One turning vector, and how many ticks it has turned:
The counts run from 0 to 1205.
-10,-17,-3,12,11,-2,-2,-27,-5,-15,-22,2,15,-14,8,1,-19,11,-1,2,4,7,-6,-5,-9,21,22,6,4,1,2,16,16,5,3,2,15,-12,-3,14,9,-1,8,-1,-11,31,-6,5,-10,-4,13,4,-2,1,5,16,10,-7,-4,14,-2,-13,6,11,2 : 908
20,-7,6,16,-13,8,2,20,0,23,-4,20,17,-16,-7,5,-1,10,-17,7,16,11,1,-15,-8,-8,-9,-5,12,17,-2,9,-15,4,-15,9,-16,-9,-11,-12,7,-3,1,13,-13,16,-5,10,-15,-2,3,-8,1,11,-5,11,-4,-14,3,0,-10,9,9,4,-18 : 999
9,4,0,-15,-22,-15,7,19,3,4,16,8,-12,15,-7,2,13,-2,15,0,11,-4,-13,-13,8,-1,-11,-21,-10,-19,-2,-7,-12,-6,-4,4,-12,1,10,-28,-4,18,-13,-6,1,-19,5,-3,7,1,-10,-11,-11,-2,-4,-12,-21,7,1,-6,1,0,1,-1,1 : 1126
-2,4,8,16,3,-4,10,-1,-6,1,-7,17,-1,0,-13,9,-9,22,-10,-1,11,4,-19,-12,-19,3,13,-4,-2,6,-5,20,-1,2,-22,27,-10,-7,7,7,1,-6,15,10,-26,22,-6,3,-2,0,-11,4,4,-12,-17,13,5,-11,3,10,-9,1,-2,15,-10 : 1140
-14,-5,-3,-1,14,-8,8,-34,1,-5,-4,21,-4,6,16,14,0,15,-15,-6,-4,6,2,26,2,-4,-2,8,-2,9,-17,10,15,-4,5,6,-9,-6,9,23,14,-3,14,-9,-25,8,10,-1,-8,-8,9,-14,-2,5,-8,13,2,-1,11,-5,11,-7,1,-3,5 : 430
20,-10,-4,22,-13,0,-1,11,17,12,-17,-2,20,-22,2,-7,1,-2,1,7,3,14,14,-14,-4,-2,0,4,18,5,9,-8,-3,23,-12,9,8,-4,-18,-9,11,-2,-17,12,6,12,3,19,-16,8,12,1,7,3,3,10,-10,-1,4,-10,-4,1,12,1,-6 : 380
-9,-4,1,4,-6,-10,-3,-17,-4,9,-17,8,13,-2,-4,-19,7,8,12,-9,11,0,-21,-1,-8,-11,-5,-3,25,8,1,26,0,4,11,-7,10,-12,1,8,5,7,25,13,3,-12,-7,4,-15,-25,4,16,17,-17,-3,1,-10,12,3,-8,4,15,-11,-14,-6 : 981
0,9,3,12,-4,2,10,-6,-9,8,3,27,-8,-1,3,21,-17,11,-15,9,-7,13,-5,6,1,-5,-11,5,-15,10,-20,9,-3,4,-24,19,-24,0,9,-6,-1,-1,11,0,-30,15,-1,1,-2,-6,2,-3,-6,4,-17,14,-3,-13,-5,2,-2,-3,-15,8,-2 : 155
4,-8,-2,2,1,-6,2,-9,-6,-8,-2,15,16,-4,-4,8,-20,30,-5,0,18,15,-14,-16,-9,13,16,-16,-2,7,-5,26,5,-5,-7,11,7,-4,9,1,0,9,10,10,-18,27,-22,9,-7,-8,-1,-11,1,7,-8,19,2,-20,-5,19,-11,-9,10,10,-15 : 1139
4,12,-7,-9,1,-2,-18,7,-15,-10,-3,-1,-24,-3,-1,1,1,16,4,-13,-18,4,3,-14,-7,12,4,-1,-21,-9,11,-28,-4,-7,-11,31,-6,6,-9,-5,0,-3,-20,-9,7,14,3,-3,0,20,-19,-8,16,-15,0,-12,2,4,4,-3,-1,-11,7,16,7 : 27
-6,0,-8,-4,-4,-2,1,-8,-13,-19,13,-3,-8,9,3,0,-13,6,5,20,2,2,2,8,-8,13,9,-22,-11,2,1,-5,6,-9,-3,18,4,-3,2,5,-6,-6,-25,18,-16,20,3,-5,0,25,-28,-1,2,-19,-2,-25,2,-17,-2,3,-19,-13,-5,0,2 : 559
2,16,9,16,-15,-1,3,5,-8,5,-7,3,1,5,-6,-21,13,7,12,-17,4,1,-17,-20,-15,-12,2,9,19,-7,0,14,-2,25,-19,-4,3,-5,-3,2,-6,-4,8,3,11,2,-1,2,1,-6,-10,34,14,-26,-7,-14,-10,13,4,-10,-7,17,-6,-6,-9 : 1142
20,5,8,-4,-5,-2,2,9,26,6,2,13,-12,7,16,1,12,-28,-7,-2,-16,8,0,4,13,4,-2,2,-10,-13,6,-17,-11,14,-9,7,-9,13,-5,9,6,11,-22,-9,12,-2,18,-10,18,-13,7,-9,2,-16,13,-15,-5,-3,8,-10,-1,2,-17,4,6 : 426
-11,-9,-12,-27,13,-13,-24,-17,-16,-25,-8,6,-8,11,12,-6,-4,12,-4,-11,-10,3,-13,-1,3,14,1,-15,-11,5,-7,7,2,-27,28,1,4,0,3,9,-4,6,3,-6,-2,1,-5,-4,8,-22,-10,-26,9,-1,-7,-13,-2,7,-8,-3,2,0,-4,17,3 : 943
-3,2,-17,-3,-1,-2,-10,-8,-5,-7,-16,-11,21,6,13,4,0,-9,14,-8,-14,18,15,-2,7,4,10,16,20,4,13,-10,19,15,-6,-13,22,8,-12,12,-8,6,-11,-13,23,1,-7,6,-6,-1,4,9,6,0,9,-12,4,8,-7,3,9,-13,-9,-14,-4 : 799
25,-11,8,3,-26,-5,2,-8,6,-7,8,24,15,4,4,5,-15,16,-9,-4,9,1,8,-12,-10,-4,-5,-12,6,5,-19,4,-8,3,-9,-8,-26,-9,0,-13,25,7,2,0,-8,6,7,-6,-3,-11,5,-9,-1,15,4,-4,-19,5,7,-18,-18,18,1,8,-5 : 1159
-4,8,-11,7,17,-8,4,18,11,10,1,4,-11,-8,-2,10,12,-7,-7,2,-9,12,-5,-4,15,16,1,11,-35,-5,4,-18,-3,-3,-3,24,-6,13,3,5,-15,5,-6,-7,-8,7,11,-8,13,-6,11,-9,-3,-11,-14,20,0,-2,4,11,12,-13,14,15,14 : 392
-11,9,-1,7,3,3,3,15,-12,-1,0,4,3,0,-10,-9,-18,15,-22,9,-7,20,-16,-9,-1,18,-7,-9,10,28,-4,-12,-1,-9,14,7,2,9,-6,0,-20,-8,6,26,-24,-4,-14,13,-3,-4,-5,-13,13,2,-18,-3,2,-7,-4,9,-5,14,4,9,0 : 945
4,-19,9,4,-4,0,-8,-22,-17,-23,-17,2,-1,12,15,-11,-18,13,-7,-5,-1,-25,-12,2,-12,5,-6,-3,4,9,-18,22,0,5,4,-13,-2,-10,16,11,25,-1,9,6,-2,11,12,-18,7,-12,-12,11,9,-4,8,-2,11,-6,-2,-9,-8,4,-7,5,-1 : 173
9,18,-3,-7,15,12,-13,8,8,10,8,-6,3,-5,5,6,-16,0,-20,1,-15,18,8,-6,12,12,-9,4,-13,6,-3,-18,-6,-9,6,-4,-4,31,-14,-5,-8,11,-5,-4,5,-8,-19,0,4,-15,3,-26,-2,14,7,-2,6,5,-10,10,11,6,-5,8,0 : 304
9,-10,13,-6,-7,10,-7,-13,-13,-5,-22,1,3,1,3,-10,7,2,-5,-16,1,-15,4,1,-16,-26,-12,6,21,10,-4,25,-3,12,-3,8,12,-28,-8,0,29,-5,6,9,8,3,6,-3,-23,-2,-10,7,21,-13,15,-8,2,2,11,-16,-9,2,-4,-5,-5 : 840
0,-19,-7,-2,7,-11,10,-10,24,-4,-6,-6,15,-10,9,4,4,-8,19,9,19,6,1,-3,9,10,24,-16,-5,-11,8,7,13,-5,15,-8,22,-3,-7,6,3,12,-6,-1,4,2,-4,12,-5,2,11,-1,-16,0,8,10,-2,-9,10,16,0,-19,16,-9,5 : 746
-10,-8,1,-18,5,-2,-12,-12,-34,-16,-8,-2,-22,1,3,-9,-6,27,1,-16,3,-9,-18,-3,-11,-5,-16,-8,0,8,0,25,-2,-17,16,3,7,-12,5,-2,11,6,24,2,5,-1,-7,-10,-10,-4,-8,-2,19,2,2,-2,4,7,-3,-5,-4,-2,5,6,1 : 1104
11,-3,-10,-5,20,5,-19,5,8,9,-3,2,11,-19,1,-4,-14,-4,-34,6,-2,24,10,-12,-5,12,0,-8,14,23,4,12,-11,-15,3,3,11,9,-8,2,-1,7,-4,15,4,17,-9,10,5,-11,0,-24,9,2,-2,-2,16,-18,-12,11,-7,13,-10,5,-14 : 837
2,2,-7,-12,5,16,-13,-5,-13,-4,5,-9,11,-9,5,1,-27,20,4,4,14,6,3,-9,-7,4,3,-19,-10,5,5,18,0,-24,5,8,11,5,-7,-9,-8,7,-1,14,-6,17,-13,5,-7,12,-10,-19,0,18,1,-2,8,-15,-12,17,-18,3,13,-2,-14 : 100
-15,-12,-21,-4,-12,-7,4,0,-19,-15,-6,5,-10,11,3,24,-6,2,17,14,3,0,-1,-7,16,19,4,-23,-12,-3,-3,-5,14,5,-1,2,1,-7,18,-16,-14,8,-19,3,-25,-1,10,1,1,10,4,-1,-13,-1,-6,16,-18,0,0,4,-5,-27,1,9,11 : 666
-11,-7,-25,-18,3,4,-28,-18,-24,-5,-12,-3,2,2,15,-1,-7,-3,8,-6,-13,8,19,-7,4,3,-12,13,8,-5,-8,5,4,1,6,-7,10,1,-9,0,-3,15,2,-14,21,3,0,-5,-2,-12,3,-5,17,3,3,6,-8,19,-14,-18,0,-2,-20,8,-1 : 1191
-2,8,3,-22,27,8,-4,6,0,-16,16,-14,-22,-3,13,4,0,3,-14,1,3,-7,-2,8,-5,-1,2,-7,-22,4,6,17,-5,-28,-1,8,5,10,10,17,5,-1,7,-9,10,21,0,-18,10,10,-10,-6,-8,-3,0,-15,26,-13,-2,18,-1,-8,1,2,-10 : 215
2,-1,10,-25,4,-2,2,-5,4,4,26,1,-13,5,6,0,-10,2,-2,-3,6,-10,-4,18,14,-5,-23,-11,-29,0,-14,7,-7,-26,19,-15,-9,10,10,-7,6,21,15,-4,5,-13,-3,-19,4,-13,-2,-19,-8,12,8,-7,1,3,-7,2,1,9,0,1,3 : 970
1,-4,-9,15,0,-1,8,6,27,8,-6,-15,6,-12,3,-8,1,-12,23,10,-1,0,-2,-3,9,18,23,-1,-11,-6,20,-12,10,6,0,-6,10,13,3,11,-10,7,-18,11,2,8,9,12,9,4,21,18,-10,-13,6,8,10,-15,5,23,-2,-17,10,-4,11 : 515
12,8,11,20,-13,-13,13,15,18,18,8,8,5,4,4,-6,-1,-4,-8,-7,-1,20,1,-8,9,4,-9,14,7,-1,-12,-5,-7,15,-11,-20,-22,15,3,4,-12,9,14,-8,-4,-17,6,1,11,-18,8,12,-11,3,-16,4,-15,18,-5,-3,5,22,-14,0,-4 : 777
15,17,0,0,11,5,-23,1,10,4,5,-9,-9,-9,14,-12,-7,-1,0,-13,-19,16,5,-3,5,9,1,17,-16,-8,8,-26,-5,-3,-11,4,-9,27,-11,4,-7,10,-5,-11,23,5,-6,-8,19,-18,0,-12,12,-8,8,-14,12,1,-2,-4,4,5,4,9,2 : 534
15,-2,4,19,0,-7,23,17,26,5,4,4,1,-18,-8,-10,15,-1,-1,6,16,15,0,-4,0,12,21,-8,2,8,9,-16,-4,-6,2,5,2,8,-3,10,-4,-7,-7,11,-13,9,9,21,7,16,-1,1,-14,-15,-8,-7,5,-19,15,10,-2,1,21,1,-2 : 1134
6,2,-9,9,10,13,-8,7,10,9,4,-20,-14,-17,7,-12,3,-1,7,-7,-11,-3,13,-2,-3,-1,-1,19,-20,-13,26,-19,-1,2,-8,24,4,18,-14,12,2,-2,-3,3,12,13,2,-6,12,10,1,4,10,-19,4,3,22,-2,7,5,-4,-10,16,8,6 : 764
-12,0,-17,-2,20,-5,1,6,-14,0,-6,11,-10,1,-5,10,-10,6,-15,12,-5,18,-10,-1,10,23,-8,-14,-12,13,-6,0,-5,-11,5,16,-4,5,4,1,-20,1,-6,1,-32,15,5,0,5,-3,-2,-11,-7,0,-22,16,-7,-10,-6,7,-1,-3,-7,14,5 : 47
-4,0,-5,18,-13,-4,4,-4,-10,-6,-19,8,3,8,-3,-14,11,7,20,-14,-5,-1,-9,-7,-12,-5,11,8,10,-10,12,-1,4,27,-13,15,15,-15,-4,12,7,-4,2,6,-9,8,-1,4,-10,13,-8,31,20,-30,-6,-5,4,6,14,-6,-7,-9,-2,-6,-1 : 522
3,5,0,12,8,4,9,10,18,20,22,1,-5,-25,-3,-7,-3,10,-22,5,10,19,8,4,1,-1,-15,-5,2,24,6,-11,-5,-20,19,1,-12,18,-13,3,-4,-8,6,20,-19,-7,-6,11,-5,-12,9,-26,-3,14,-6,2,0,-3,-5,6,7,20,13,-4,-6 : 466
